One turn sends every row of this set to another row. A few are shown first. Where does it send the rows asked after them?
z_267: [-1.07  0.12  1.25  3.49 -0.25  3.89  3.26 -0.09 -0.03 -0.62 -0.33  3.08
  0.82 -3.55  2.15]
z_298: [ 1.07 -0.03 -0.28  0.67 -0.70 -0.48 -2.08 -2.09  0.72 -1.96  1.51  0.17
  2.75 -1.05 -0.75]
z_474: [ 0.11 -1.15  1.27  3.37 -0.26  2.28  4.10 -0.62  0.79 -0.12 -0.66  1.51
 -0.48 -4.40  2.07]
z_438: [ 1.88 -1.49  1.64  2.23  1.62  1.51  2.81  2.16  2.24 -0.24  0.40  1.16
 -0.49 -3.27 -0.85]
z_643: [-1.43 -1.11  0.14  2.05 -1.46 -1.03 -1.66 -2.53  0.23 -1.70  0.27  0.37
  2.73 -1.79  0.95]
z_304: [-0.75 -1.61  0.16  1.44 -0.73 -1.51 -2.04 -1.36  0.81 -1.59  0.64  0.23
  2.88 -1.32 -0.57]
z_263: [ 0.07  0.19  0.42  1.29 -1.15 -0.43 -1.53 -2.97  0.34 -1.83  0.94 -0.59
  2.61 -2.33  1.03]
z_294: [ 0.75 -0.43  0.47  0.68 -0.55 -0.04 -2.40 -2.64  0.29 -1.37  0.99 -0.14
  2.37 -1.33 -0.85]
z_687: [-1.63 -1.88  1.32  3.21  0.39  2.95  2.48  2.05  0.54 -0.67 -0.45  3.76
  0.94 -2.40  0.04]
z_504: [-0.73 -1.13  0.57  1.28 -1.21 -0.45 -2.02 -3.17 -0.33 -1.06  0.06  0.82
  2.64 -1.57  0.04]
z_240: [ 0.40 -0.34  0.61  1.03 -1.16  0.04 -2.18 -3.56 -0.16 -1.47  0.82  0.07
  2.54 -1.82 -0.02]
z_777: [-0.55 -1.20  0.05  1.98  0.43  1.57  3.17  2.24 -0.45 -2.18  0.32  4.11
 -0.08 -3.78 -0.96]
z_365: [ 0.70  0.29 -0.37  1.09 -1.42 -0.14 -1.52 -3.48  0.13 -1.97  1.29  0.30
  3.01 -1.85  0.64]
z_407: [-0.65 -1.23 -0.49  1.69 -1.90 -0.71 -1.54 -3.01 -0.01 -1.72  0.39  1.33
  2.82 -1.63  0.38]
z_614: [ 2.08 -0.60  0.15  2.22  2.75  1.99  1.66  2.20  2.16 -0.51  1.17  1.94
  0.84 -3.48 -1.28]
z_385: [-0.77 -2.82  0.09  3.58  1.13  1.41  2.26  1.53  1.37 -0.32 -0.35  3.69
  1.13 -3.81 -0.32]
z_211: [ 0.64 -0.06  0.25  1.02 -0.40 -0.80 -2.17 -1.73  0.76 -1.79  1.36 -1.04
  2.49 -1.54 -0.35]
z_759: [ 1.15  0.35  0.37  1.29  1.16  2.04  2.93  2.26 -0.12 -2.42  0.99  2.74
 -0.33 -3.56 -1.16]
z_146: [ 0.99  1.52  0.08  1.65  0.26  2.61  3.65  0.74 -0.84 -2.51  1.10  2.58
 -0.19 -4.71  0.49]
z_971: [ 2.25  0.39  1.76  2.24  0.67  2.70  3.46  0.21  1.34 -0.26  0.55  0.32
 -0.82 -4.22  0.95]
z_496: [ 1.06  1.75  1.33  2.31  1.00  4.51  2.88  0.86  0.66 -1.07  1.03  1.60
  0.48 -3.07  1.11]
z_127: [-0.21 -1.80 -0.37  0.83 -1.15 -0.89 -2.29 -1.90  0.75 -1.54  0.83  1.32
  3.22 -0.99 -1.00]
z_844: [-0.54 -2.99  1.30  3.17  0.36  1.31  3.08  1.48  1.37  0.28 -1.04  2.18
 -0.18 -3.69  0.17]
z_930: [-0.68 -0.30 -0.21  2.35 -0.41  2.26  3.52  0.63 -1.30 -2.31  0.16  3.69
  0.03 -4.69  0.60]
z_34: [ 0.73 -0.05  1.39  1.96  1.92  3.46  2.06  2.84  1.56 -1.20  0.83  2.21
  0.90 -1.89 -1.10]
z_243: [-0.50 -0.66  0.11  3.85  0.20  2.51  3.50 -0.95  0.50 -0.53 -0.30  2.95
  0.94 -5.05  2.15]
z_689: [ 2.39  1.29  0.19  2.91  1.66  3.12  2.87 -0.27  1.28 -0.85  1.33  1.19
  0.75 -4.88  1.30]
z_5: [-0.21 -1.23  0.58  1.04 -0.68 -0.58 -2.11 -2.33  0.33 -1.23  0.45  0.58
  2.57 -1.11 -0.99]

z_844 -> z_438
z_267 -> z_687
Where do these go?
z_127 -> z_298
z_689 -> z_243
z_211 -> z_263
z_240 -> z_504
z_759 -> z_146

